Each path below is one point turned by a fixed rotation once a step. After each direction that follows a path, write how fast that rotation turns it, in degrees a step (0 if it stays still).
Each turn is a multiple of 5 degrees from 10 to 175, or 0.
Each row of a path follows its step; steps can be skipped.
Path 1:
step 0: -.06; .08; .17; -.06; -.18; .08; .12; .27; .06; -.24; .29; .05; .06; .12; .02; -.18; .06; -.10; .06; .04; -.08; .16; -.10; .16; .10; -.11; .08; -.04; .09; .04; -.07; -.06; .05; .04; -.05
step 1: .07; -.16; -.17; -.05; .09; .09; -.09; .01; .32; -.04; .06; .15; .21; -.07; .02; -.03; .03; -.01; -.13; .17; -.20; .01; -.03; .25; -.11; .08; .09; .02; .16; .02; .09; .07; -.09; -.12; -.09
step 2: .12; .07; -.09; .09; .21; -.08; .14; .06; .28; .07; -.19; -.02; -.19; .07; .04; -.01; .04; .18; -.17; -.06; .02; .14; -.04; .00; .18; .21; -.10; -.05; .16; .03; -.05; -.07; -.13; .00; .11
step 3: -.12; .09; -.04; -.05; .13; -.05; .05; .13; -.29; -.08; -.20; -.21; -.06; .11; .22; -.05; .01; .14; -.02; .08; -.11; -.07; -.19; .20; .01; -.04; .03; -.15; -.05; .01; -.12; .11; -.05; .07; .13
step 4: .04; .24; -.11; -.10; -.15; -.02; -.02; .29; -.03; .02; -.07; -.13; .32; -.14; .08; -.04; -.09; .19; .17; .03; -.09; -.06; .07; -.11; -.05; -.05; -.01; -.03; .09; .00; .16; .02; .06; -.04; -.13
step 5: .19; .02; .07; .11; .05; -.18; -.16; .01; -.07; .13; .22; .13; .09; -.07; -.07; -.15; .15; .16; .06; -.16; .03; -.17; -.01; .02; .16; .11; .21; -.02; .14; -.06; .08; -.06; -.17; .03; -.11
step 6: -.07; .11; .07; -.08; -.14; .00; .04; -.14; -.02; -.02; .28; -.07; -.12; .00; -.02; .05; -.09; .09; -.03; .00; -.07; .19; -.01; .14; .03; .25; .08; .09; .01; .18; -.07; .12; -.28; .22; .07
step 7: .10; -.09; -.10; -.19; .06; -.07; .09; -.04; -.12; .12; .02; -.02; .13; -.18; .15; .04; -.10; -.04; -.14; -.01; -.01; .20; -.15; .01; -.29; .02; .01; -.03; -.06; .21; .01; -.08; -.11; -.24; .17
step 8: -.16; .22; -.10; -.11; .10; -.06; -.08; .02; -.01; .21; -.07; -.03; -.11; -.03; -.03; -.06; .33; .07; -.08; -.06; .11; .10; .04; -.14; -.20; .00; .00; -.10; .16; -.03; .11; -.19; .15; .05; .10
step 9: .06; .15; .02; .02; -.20; .08; -.07; .14; -.25; -.03; -.01; .13; -.01; .00; -.06; -.07; .36; .07; -.04; -.02; -.06; .04; -.18; .13; .03; .02; -.15; .14; -.20; -.12; -.08; .06; .05; .14; -.01
Directions:
.05; .01; -.01; .07; -.06; .02; .05; -.02; .05; .02; .11; -.01; .00; -.02; -.07; -.07; -.07; .02; -.02; .02; -.03; -.03; .03; .07; .01; -.02; .09; -.01; -.05; -.01; .01; -.03; .03; .01; .03  70
-.02; -.01; .00; -.03; .02; -.01; .08; -.03; .09; -.01; -.04; .08; -.06; -.01; .06; .02; .04; -.02; -.05; -.02; -.01; .08; -.03; .04; -.09; -.01; .09; .04; .00; .03; .02; -.04; .02; .01; -.01  60
.12; -.03; .04; -.01; .07; .03; .03; -.05; .01; .02; -.03; .00; .02; .02; -.07; .07; .01; .03; -.02; .01; .02; .03; .05; .05; .01; -.01; -.03; .00; .00; .05; -.03; .06; -.08; .08; -.02  85
-.03; -.06; .02; .03; .06; -.06; -.12; -.04; -.03; .00; .04; -.02; -.01; .04; .01; .05; .02; .04; .01; .07; .00; .02; .01; .06; -.01; -.04; .08; -.06; .03; .02; .02; .02; .08; .00; .01  155
-.01; -.01; -.01; -.02; -.02; .01; -.08; .12; .00; .01; .05; .05; -.03; .08; -.04; .05; -.01; .01; -.10; -.04; .00; -.03; .01; .02; .00; -.01; .01; .04; -.02; -.01; .06; -.01; -.02; .00; -.09  85
.05; .01; -.03; .05; .00; .04; .02; -.02; .01; -.01; .01; -.04; -.04; .02; -.01; .02; .02; .00; -.06; .01; -.05; .03; -.12; -.06; -.05; -.02; -.03; -.06; .03; -.10; .07; .07; .01; .02; -.01  55
.03; -.03; .02; -.07; -.02; -.01; .00; .02; .04; -.01; .04; .03; -.01; .04; -.05; -.03; .10; -.05; -.03; .07; -.04; .03; .04; .04; -.03; .02; -.11; -.03; .00; -.03; -.04; -.03; .05; -.05; .07  40
Path 2:
step 0: .13; -.11; .06; .10; -.09; .06; -.13; -.06; .17; .01; -.06; -.01; .01; -.12; .09; -.06; .02; -.08; .02; -.11; .09; -.03; .22; -.02; -.16; -.17; -.26; .04; -.09; -.02; .12; -.10; .29; -.12; -.25
step 1: -.14; .09; -.02; .17; -.11; -.27; -.23; -.09; .02; .12; .14; -.04; .06; .23; .04; -.16; -.03; -.02; .09; -.16; .02; -.06; .06; .05; -.04; .08; -.06; .03; -.09; .18; -.18; -.06; -.16; -.23; -.01
step 2: .14; .09; .13; .16; .06; -.13; .09; .18; -.04; -.04; .00; -.08; .02; .02; .16; -.22; -.05; .21; .04; -.17; -.13; -.09; -.22; -.02; .23; .07; -.05; .09; .03; -.07; .03; .27; -.07; .09; .08
step 3: -.04; -.10; -.06; -.07; -.08; .11; .03; .04; .04; .06; -.22; .06; .01; -.06; .34; .09; .03; -.08; .04; -.23; .01; .03; -.14; .06; -.09; -.04; -.08; .11; .08; -.17; -.04; .02; .31; .12; -.18
step 4: .05; .16; .04; .05; -.09; -.08; -.13; -.27; -.04; .24; .10; .00; .04; -.03; .01; -.01; -.23; .09; -.09; -.20; .04; .09; .21; .04; -.13; .03; -.01; .00; .08; .19; -.05; -.23; .16; .01; -.14
step 5: -.13; .20; .19; .30; -.08; -.16; -.07; .04; .08; .11; -.03; .13; .02; .05; -.04; -.17; .11; .18; -.07; -.05; -.01; .05; .18; .06; .22; .03; .09; -.03; .04; -.13; .00; .19; -.20; -.02; -.02
step 6: .08; -.16; .07; .11; -.14; .20; .17; .12; .03; .09; -.13; .03; .13; -.02; .15; -.17; .14; -.12; .08; -.14; -.19; -.04; .01; -.26; .04; -.03; -.06; .27; .06; -.07; .04; .13; .07; -.05; .07
step 7: -.01; -.05; -.07; -.07; -.02; .06; -.16; -.27; -.01; .20; .11; .01; -.09; .09; .10; -.01; .14; -.01; -.20; -.30; .02; -.05; -.23; -.10; -.10; -.03; -.09; .01; -.04; .07; -.19; -.14; .23; -.01; .02
step 8: -.09; .11; .23; .19; .07; -.17; -.25; -.20; -.02; -.14; -.09; -.06; .07; -.08; -.07; -.10; -.15; .25; -.12; -.18; .00; -.12; .06; .06; .04; -.08; -.13; -.14; .05; -.08; .13; -.05; .00; .07; .02
step 9: -.17; -.10; -.01; .40; -.12; -.03; -.04; .25; .01; -.07; -.16; .16; -.01; .02; .13; -.11; -.08; -.14; -.02; -.01; -.08; .03; .07; .04; .04; -.08; -.12; .21; -.08; .01; .08; .11; -.05; -.04; -.20
Directions:
.00; -.03; .02; -.03; .05; .02; -.03; .01; -.07; -.02; .05; .03; .06; .01; -.02; .07; .03; .03; .00; -.02; .02; .07; .03; .00; -.04; .04; -.04; .03; -.01; .01; -.06; .05; .11; -.11; .00  110
-.03; -.07; .03; .08; .00; .05; -.06; -.06; .01; -.08; .00; .00; -.02; .01; -.07; -.01; .03; -.02; -.09; .03; -.02; -.04; -.04; -.07; -.03; -.05; -.04; .01; -.07; .01; .02; -.01; -.01; -.02; .05  40
-.03; .03; -.04; .04; .05; -.03; .03; .03; .02; -.10; -.03; .06; .00; -.04; -.03; .00; .04; .01; .05; -.01; -.07; .05; .00; -.03; .11; .00; .00; .08; .00; .00; .03; .02; .03; .04; -.01  110
.02; .06; -.06; -.03; .01; -.04; .03; -.07; .01; .06; .02; .03; .02; .07; -.08; .05; -.01; .08; -.02; -.02; .02; -.02; -.05; -.02; -.01; -.02; -.03; .10; -.05; .03; .00; -.02; -.07; .01; -.03  120
.00; -.03; .09; -.01; -.02; -.08; .05; -.03; -.04; .00; .03; -.06; -.03; -.03; .00; .07; .03; .05; -.03; -.07; -.01; .04; -.01; .01; .08; -.01; .06; -.06; -.08; .00; .04; .01; -.03; -.01; .01  120
